The rows below come in pairs that one turn or mirror swaps. Which row does each named row swap with?
The rows were stretched afterwards, more along some directions than others.
kemuv: [-10,-99,-55,-85,-56,-13,-28,-88,-96,69,-29,72,35,-6,-39,-108,77,59,-148,81,12,-125,133,40,-26,-39,-1,-85,-190,-3,-203,7]
buka: [-17,34,-128,-112,-78,-99,13,56,78,-17,-6,-28,-63,-47,-187,-200,0,89,-181,67,3,-42,70,28,-42,-36,-20,35,134,-13,-235,68]
Sus: [-46,-37,-137,-61,-19,-3,-61,-126,-11,53,-28,-17,-57,2,-142,-187,173,219,-220,168,-24,-124,23,15,-188,4,-109,-82,-36,-109,-249,41]
dap: [66,-65,-41,-107,44,121,54,15,60,88,60,-119,8,-14,-268,8,110,125,-147,14,-54,-44,-53,107,7,16,-31,-88,-17,-173,-254,55]
potub: [-76,-143,-78,1,112,37,-12,11,59,47,-159,-52,27,-1,-162,-136,-33,112,-77,69,19,-224,-71,-30,-127,-20,20,-47,-38,-39,-153,93]
kor: [12,-67,19,-104,63,15,-87,-81,-148,14,-11,45,-8,-66,-112,-249,127,-18,-144,-37,-176,-171,-129,165,-17,-48,-52,-28,-142,-139,-148,71]
Lada: [-70,-49,51,-78,-7,50,-4,-65,58,40,-197,-26,63,-18,-216,-58,264,91,-112,18,-13,-182,-193,251,3,-65,-58,-61,-83,-166,-164,94]
ded: [-70,-65,37,-124,-45,107,-12,47,25,101,-24,59,23,34,-240,-31,93,3,-162,-120,-82,-155,-104,88,-12,17,-60,38,29,-91,-217,125]
nidom: [-102,5,-109,-120,-59,-45,-126,84,-100,6,-16,20,1,104,-135,-137,89,145,-157,133,-88,-175,-169,107,50,2,14,86,70,-283,-166,2]
Kasa: [-167,-39,-52,-67,-76,-42,-55,-58,46,56,-134,-3,-66,-91,-198,-59,26,67,-79,66,15,-73,65,-33,-101,-39,-56,47,99,-47,-204,48]
lizor: [-110,-17,-206,-100,-97,4,-116,-8,-56,142,-45,105,-74,45,-126,-220,6,79,-182,24,-3,-18,23,49,-4,5,-124,99,106,35,-241,84]
zusik: [-16,-113,-59,-173,-71,-1,-70,-36,-32,19,-66,30,-12,-19,-148,-162,154,107,-122,121,100,-68,117,135,15,-50,-91,-20,-54,-57,-247,50]
lifut: [89,-27,-156,-29,42,-79,-33,-76,-22,71,8,-96,-16,-69,-138,-208,-21,181,-86,90,-8,-148,115,-31,-204,79,-15,-61,37,35,-168,138]
Vameb: [-97,-22,-128,111,82,-11,-135,-44,12,-81,-54,-182,58,-66,-152,-255,155,99,-227,166,-78,-252,-126,122,-47,-112,48,-132,30,-128,-198,-16]
lonu: [-134,-181,-55,-72,-7,53,3,-62,64,-92,-189,57,45,-35,-117,-157,13,32,48,20,0,-98,-126,26,25,-19,-79,-82,136,-54,-81,99]
mebi: [-50,-133,20,-126,-91,48,57,-49,129,22,-91,60,-91,-98,-249,-161,155,58,-179,39,-50,-223,46,74,46,-160,-53,-12,-79,-76,-227,51]
rufot: [-42,-57,45,21,-108,32,-31,76,-24,76,-203,-98,-59,-14,-155,-141,67,61,-97,42,-28,-157,29,-64,-37,64,-67,12,80,25,-132,58]
sirav: [-109,-8,-170,9,18,-65,-82,-22,-46,-58,-5,-60,55,-75,-88,-240,61,101,-114,217,-97,-121,-89,34,5,-93,21,-184,65,-163,-129,-10]
fose: [35,26,-17,-76,-7,-79,-38,-8,130,145,-117,-139,-40,-20,-195,-143,-24,4,-103,-49,5,-172,-37,-80,-56,104,114,40,74,-20,-181,98]
Lafug: [-30,87,-58,-28,-21,-79,-1,85,10,36,-18,-117,0,-17,-240,-111,45,189,-170,105,64,-181,-7,93,-41,29,-54,25,142,-60,-122,77]
san: [-189,-69,-57,8,42,18,27,72,63,27,-232,-126,-39,-3,-142,-65,19,-42,-70,66,-70,-155,-32,5,-18,-39,133,-125,106,-39,-110,-49]
bavo: [-61,-159,-30,-181,-47,96,-36,159,-23,171,-134,15,7,-42,-173,-44,37,85,-85,55,-88,-149,110,-104,-45,-53,-22,88,62,-5,-268,42]
zivez: [-49,-44,-49,-129,-53,-28,-81,-57,-7,156,-50,-80,-69,-10,-196,-228,194,-3,-142,79,-110,-183,-16,96,-39,-118,7,-10,-78,-248,-207,29]
Sufo: [-110,-120,-164,-64,14,3,-183,-3,77,70,-51,-52,64,-54,-219,-177,9,-95,-120,40,62,-121,-116,101,-74,12,107,-25,-30,-80,-329,175]
zaz: [23,-6,-67,-100,90,-29,57,-36,-23,-77,58,-45,-19,-131,-186,-185,36,145,-195,102,-149,-135,-82,34,-20,-21,27,-201,100,-163,-266,7]
balof: [13,-157,-73,-112,60,134,-162,-27,-7,71,-119,-1,42,-72,-148,-99,76,-63,-167,37,14,-104,-119,52,-48,18,-4,28,102,-124,-390,169]
Pivit: [42,-66,-32,-44,11,48,-104,-11,82,-14,98,-75,-78,-170,-149,-54,135,87,-164,108,-96,-126,-100,-56,18,-69,-47,35,126,-136,-221,-60]
dini: [-101,-133,-7,-155,-55,-8,164,31,33,28,-145,88,-104,-40,-233,-119,75,82,-158,-73,-114,-212,-32,33,0,-131,-78,-117,64,-22,-213,45]
Sog: [-81,-9,31,-40,-34,4,1,-138,8,-127,-134,14,28,-26,-81,-48,109,28,-39,-26,-30,-117,-173,118,-37,10,-61,-27,64,-42,-57,44]
mun: [49,-37,-10,-65,23,-55,23,-94,51,-55,-56,-130,10,-46,-121,-135,163,125,-184,71,-48,-142,-80,100,-112,-108,62,-100,-25,-126,-193,42]
Vudur: [-41,38,10,-59,4,-81,-132,-58,-80,-110,-21,-90,-56,-68,-127,-298,22,-69,-77,74,18,-175,-29,150,8,49,20,-38,-60,-46,-69,-10]
Pupab: [-60,-193,57,-156,-22,121,-63,16,57,79,-82,63,74,-26,-191,-48,56,107,-70,34,127,-154,162,-39,-44,93,-82,-1,-18,-24,-304,152]
gumi: [-189,-8,-9,-64,-95,25,-178,93,-129,-46,-39,144,48,4,-139,-177,151,267,-189,115,-109,-218,-149,53,12,-84,-188,56,119,-147,-157,18]
vid: [-54,-106,-4,-37,4,152,-88,-9,-69,51,-84,62,148,-55,-144,-29,54,102,-113,94,65,-98,10,-35,-14,53,-47,-93,40,-81,-292,86]
nas: [-96,48,-148,-54,-113,12,-128,9,-5,107,-120,-30,-72,-71,-151,-70,132,159,-218,197,-16,-89,-59,50,-89,32,-6,72,119,-92,-274,9]
sovef: [-14,-77,-116,22,3,148,-122,-28,-100,145,-207,-129,35,-67,-162,-144,133,63,-114,107,-88,-139,40,136,-178,-12,-5,-68,-53,50,-298,168]
sumif: [-32,-125,-93,44,107,120,-98,85,99,88,-17,-250,53,-5,-161,-48,40,-30,-38,38,33,-168,-118,-40,4,47,77,37,114,-71,-201,32]
vifak: [-67,-93,136,-144,-56,56,-132,64,-40,-67,-105,29,6,-133,-204,-189,48,-3,-128,57,76,-92,-34,-21,18,11,-47,26,12,-97,-229,57]
nol: [-44,-134,-56,7,16,186,-86,-79,-59,38,-128,-20,-128,-15,-106,-123,156,60,-69,59,-52,-99,-63,132,-67,-51,-99,-131,-46,-9,-178,25]
tifis: [-159,-16,-90,-150,-17,-17,-128,53,52,10,-35,80,73,-70,-186,18,60,107,-175,28,-25,-201,-138,106,-110,-32,23,22,6,-152,-304,102]
botik: [-115,10,-22,-18,34,-32,-130,101,-140,52,-32,-44,106,45,-85,-87,125,250,-94,59,-114,-184,-85,20,-48,-10,-157,85,215,-90,-132,78]
moro: [79,-126,-49,-51,47,-46,-137,12,19,-8,81,-58,-62,-38,-88,-157,70,131,-132,-38,-37,-186,-47,-32,-108,92,-99,112,15,-29,-208,122]
Vit: [-8,-74,81,-53,-20,35,22,10,-28,-92,-81,29,90,-174,-177,-160,68,59,-164,164,-17,-197,78,18,99,-58,44,-87,18,19,-152,-7]
zaru: [-9,30,-82,9,165,-30,-24,14,61,6,-4,-211,28,-52,-206,-122,60,133,-221,1,-141,-224,-55,55,-78,-43,76,-32,81,-21,-227,63]
luv: [-100,-99,-116,-42,-13,144,-174,-42,-51,122,-184,-20,-22,-17,-273,-101,84,-50,-36,92,-37,-129,-99,193,-36,36,4,-12,-137,-169,-217,86]
bidup: [-3,-167,1,-73,165,42,56,-70,71,-31,87,-91,-76,-43,-223,-108,116,163,-108,70,73,-71,127,-23,55,25,-159,-129,124,-35,-232,38]
sida: [-119,-5,-128,-7,-67,39,-142,-49,-10,36,-108,50,-4,42,-153,-201,140,112,-150,20,24,-70,-42,181,-131,-40,-138,-2,-75,3,-205,71]
doti: [-165,-130,-19,69,128,32,-207,25,-95,-66,3,-18,12,-27,-182,-227,146,46,-108,93,-143,-263,-86,47,-84,-44,-90,-27,5,-178,-164,49]
revo: [23,-108,-28,-109,37,104,-18,47,25,104,-93,-94,13,-45,-249,-114,19,40,-225,38,-50,-149,17,-19,-62,99,63,-99,-34,-54,-271,94]
mipig: [-174,-268,-40,-89,-51,130,-97,35,-1,20,-151,33,-68,-30,-129,-99,111,5,31,59,27,-115,-1,-12,-12,-56,-162,20,127,-66,-181,-2]
Gapu: [-114,-81,-164,-112,66,-46,75,13,82,132,-15,36,-89,79,-238,-10,38,139,-165,48,84,-109,-52,94,26,-11,21,-91,-31,-163,-219,-42]
binil: [-101,-123,-71,-72,81,54,-64,140,85,-63,-90,-68,103,-1,-224,-109,130,185,-184,92,-37,-168,-147,31,-108,-32,-18,-40,165,-97,-219,43]
rizo: [-97,13,-39,-2,53,-57,-178,-108,-28,-3,-102,-75,51,-123,-147,-114,36,14,-123,121,-13,-111,2,37,40,31,35,-16,3,-136,-226,27]
Lol: [-119,-106,-68,-4,73,57,-153,14,-50,92,-143,-25,65,21,-257,-123,42,73,-114,135,-6,-158,-51,9,-2,13,36,6,-42,-73,-210,55]
Nurem: [-68,-164,-24,-170,-20,69,156,-20,66,12,-169,175,-15,-38,-221,-105,-17,100,-42,3,20,-105,17,40,39,-41,-100,-102,109,28,-187,73]
tup: [-150,-73,-65,-70,-11,-131,-77,39,13,123,-56,-49,-33,27,-87,-209,-16,-5,-36,10,-18,-268,-89,-67,-22,32,85,22,47,-154,-51,-3]
voli: [-29,-6,-18,-38,71,-10,72,-104,-93,-91,95,-28,-117,-28,-137,-155,116,180,-161,6,37,-172,84,127,-99,38,-80,-172,31,-33,-162,33]
nuro: [74,-38,-94,-74,31,60,-24,6,-46,116,120,1,-163,-16,-154,-119,97,114,-292,43,-130,-190,7,30,-202,44,9,19,8,-31,-226,18]
koloz: [53,-58,-128,-62,-37,123,-94,-75,-135,201,-76,-47,-43,-73,-237,-87,98,90,-89,85,-80,-144,61,46,-90,31,-55,8,-142,-154,-307,129]
Tuka: [-99,50,-119,-66,-35,-46,-128,18,-115,90,13,-70,-86,-86,-177,-249,121,17,-190,81,-27,-217,20,131,-54,-43,-52,-27,69,-120,-207,22]
tolov: [-46,-40,-27,-134,67,-65,72,108,-25,-30,101,79,-77,31,-161,-9,-2,109,-219,31,26,-107,26,70,11,-2,-33,-15,143,30,-119,-2]
nabu: [-183,-25,-6,-87,-74,95,-15,34,-88,-52,-136,23,5,5,-229,-136,168,155,-176,42,-11,-211,-166,217,-124,49,-73,-40,42,-143,-142,43]
rabe: [-110,-57,-134,43,80,134,-3,-32,-6,91,-128,-76,-10,103,-122,-8,125,103,-161,116,61,-69,-155,146,-82,38,3,-141,68,-102,-182,-5]
gasod: [-126,-107,-31,-30,35,20,-56,82,9,73,-37,-105,-12,-60,-252,-230,73,39,-151,76,-49,-364,32,5,-72,-14,56,52,-67,-110,-194,57]
Zogi: [-9,-43,38,-228,11,-126,-93,53,-14,50,60,100,-55,-119,-246,-123,45,-8,-201,51,-34,-144,45,16,-78,-29,40,75,-54,-113,-352,148]
Mobe: [-66,2,-1,-6,100,-85,14,-52,19,-56,-11,-35,-177,-8,-154,-213,24,69,-213,85,144,-95,76,71,-6,-46,-18,-91,26,22,-139,-13]
kigub: [-94,-39,17,-56,-31,3,-128,-43,-94,-9,-112,36,-56,10,-16,-149,84,23,-88,-18,-137,-117,-107,12,-88,35,-41,49,-26,-154,-154,1]
gis: [40,-100,72,-67,92,14,-19,-41,58,-1,-128,-52,19,-148,-158,-106,8,-93,-41,0,-133,-111,-57,-38,-27,-7,47,-24,-46,-151,-184,72]
mir: [-85,-162,-56,-132,48,29,-199,-30,14,70,-94,54,-2,41,-172,-206,-21,20,-99,130,114,-75,44,-58,-3,99,-100,67,-11,-98,-304,111]
Pipaf: [-65,-32,2,-111,-13,-104,-56,14,-74,17,-43,6,160,-62,-116,-49,-57,-39,-9,30,-73,-69,6,-20,62,-4,56,-35,38,-152,-243,189]
pada: [-47,-17,-185,-71,-65,56,-64,12,117,213,-180,-148,-6,14,-72,-29,27,108,-103,48,-29,-191,-74,-63,-133,61,131,-67,14,-111,-229,10]
Pom: [-17,-7,-120,49,-103,49,-149,-45,108,43,-102,-179,2,-210,-54,-66,66,-49,-70,84,126,-108,-117,12,-132,46,110,-73,98,0,-169,69]
Domo: [19,-33,-41,-33,-124,28,10,-46,-38,32,-39,-15,-116,-197,-130,-125,66,-85,-77,43,-113,-171,-19,82,-14,-93,31,-94,-110,-89,-206,-41]
gav: [-95,-47,-57,-176,-100,9,30,46,23,2,-168,29,14,-58,-251,-79,9,29,-181,2,-31,-190,-161,114,22,44,178,-32,-71,-187,-255,21]
Riza: [-110,-60,0,-115,21,-79,3,39,-115,-47,-7,-39,-96,95,-180,-181,100,130,-97,31,-41,-205,-37,92,22,-1,-4,2,17,-110,-78,-7]
bosu: [-140,16,-102,-51,-48,-45,-53,127,-24,-22,-43,-157,1,-34,-127,-144,-45,67,-65,64,-30,-154,-103,-27,-31,-4,57,-23,128,-101,-149,17]
feger: [-97,-149,-94,43,-63,143,-139,87,-31,1,-142,-88,7,73,-78,-174,96,-11,-2,61,-32,-128,-86,14,-13,-4,-32,-15,142,-23,-115,9]
vuso: [10,-153,-85,-105,19,12,16,-61,133,6,19,79,-56,-19,-220,-136,77,226,-193,-29,-12,-187,-88,-24,-67,-7,-180,48,73,-146,-345,126]
mif: [-179,-52,-24,-59,-20,-112,-74,-8,96,62,-21,12,61,-60,-115,-106,125,93,-173,84,105,-215,-61,2,-27,-86,-12,-61,5,-222,-225,137]
Bebel: [-54,-49,-88,-38,49,-52,-72,-153,5,-31,70,-36,-29,-14,-129,-121,48,169,-138,-55,32,-119,49,11,-100,114,-136,-7,25,3,-208,77]
Fev: [-98,-23,-92,25,-123,-47,-171,76,-39,199,-96,-5,60,-57,-109,-118,3,-62,-88,85,-24,-149,98,-13,55,-47,19,23,-157,-3,-211,75]
medi: [15,63,-71,-84,-20,-64,-31,-10,-162,-10,66,25,14,4,-145,-50,89,164,-167,43,-111,-170,-84,113,34,-35,-32,85,42,-205,-222,99]
napu: [-59,-44,-68,-92,-31,23,-176,-74,44,-1,-66,7,-44,-107,-206,-107,72,-45,-144,34,-49,-101,-139,93,-86,-21,15,167,138,-105,-256,103]
lal: [65,-111,20,-93,43,98,-45,32,-23,73,-119,-110,-1,-136,-208,-7,31,-49,-127,133,-18,-83,-7,28,-68,52,86,-31,-25,-149,-341,151]
Vike: [-28,-23,-15,-124,-66,18,110,29,-14,32,-54,122,-77,-56,-213,-41,-15,130,-214,72,-91,-174,55,61,-16,-13,50,54,-7,-59,-164,14]
zusez: [36,-79,41,15,111,-31,-62,42,-56,-92,75,-7,-48,-56,-192,-94,172,141,-222,98,-10,-129,-32,117,-108,-46,-144,-18,22,-4,-221,99]
dadof: [48,-96,-126,-69,88,0,39,22,27,-22,30,6,-92,-91,-173,-91,83,201,-279,55,-128,-153,-137,-25,-119,-78,-49,-97,182,-18,-291,1]
situp: [7,64,-31,54,90,-12,-115,-29,-18,-5,96,-176,53,-110,-100,-73,48,88,-147,132,22,-172,72,27,-52,77,85,-120,24,-30,-185,-10]

mif pairs with Pom
nabu pairs with rabe
lonu pairs with sirav
Pipaf pairs with lifut
bosu pairs with potub
rufot pairs with zusez
ded pairs with nuro
koloz pairs with medi
kor pairs with lizor
dini pairs with dadof
tolov pairs with revo
Kasa pairs with mun
bavo pairs with zaru
san pairs with binil
Nurem pairs with zaz
lal pairs with Lafug

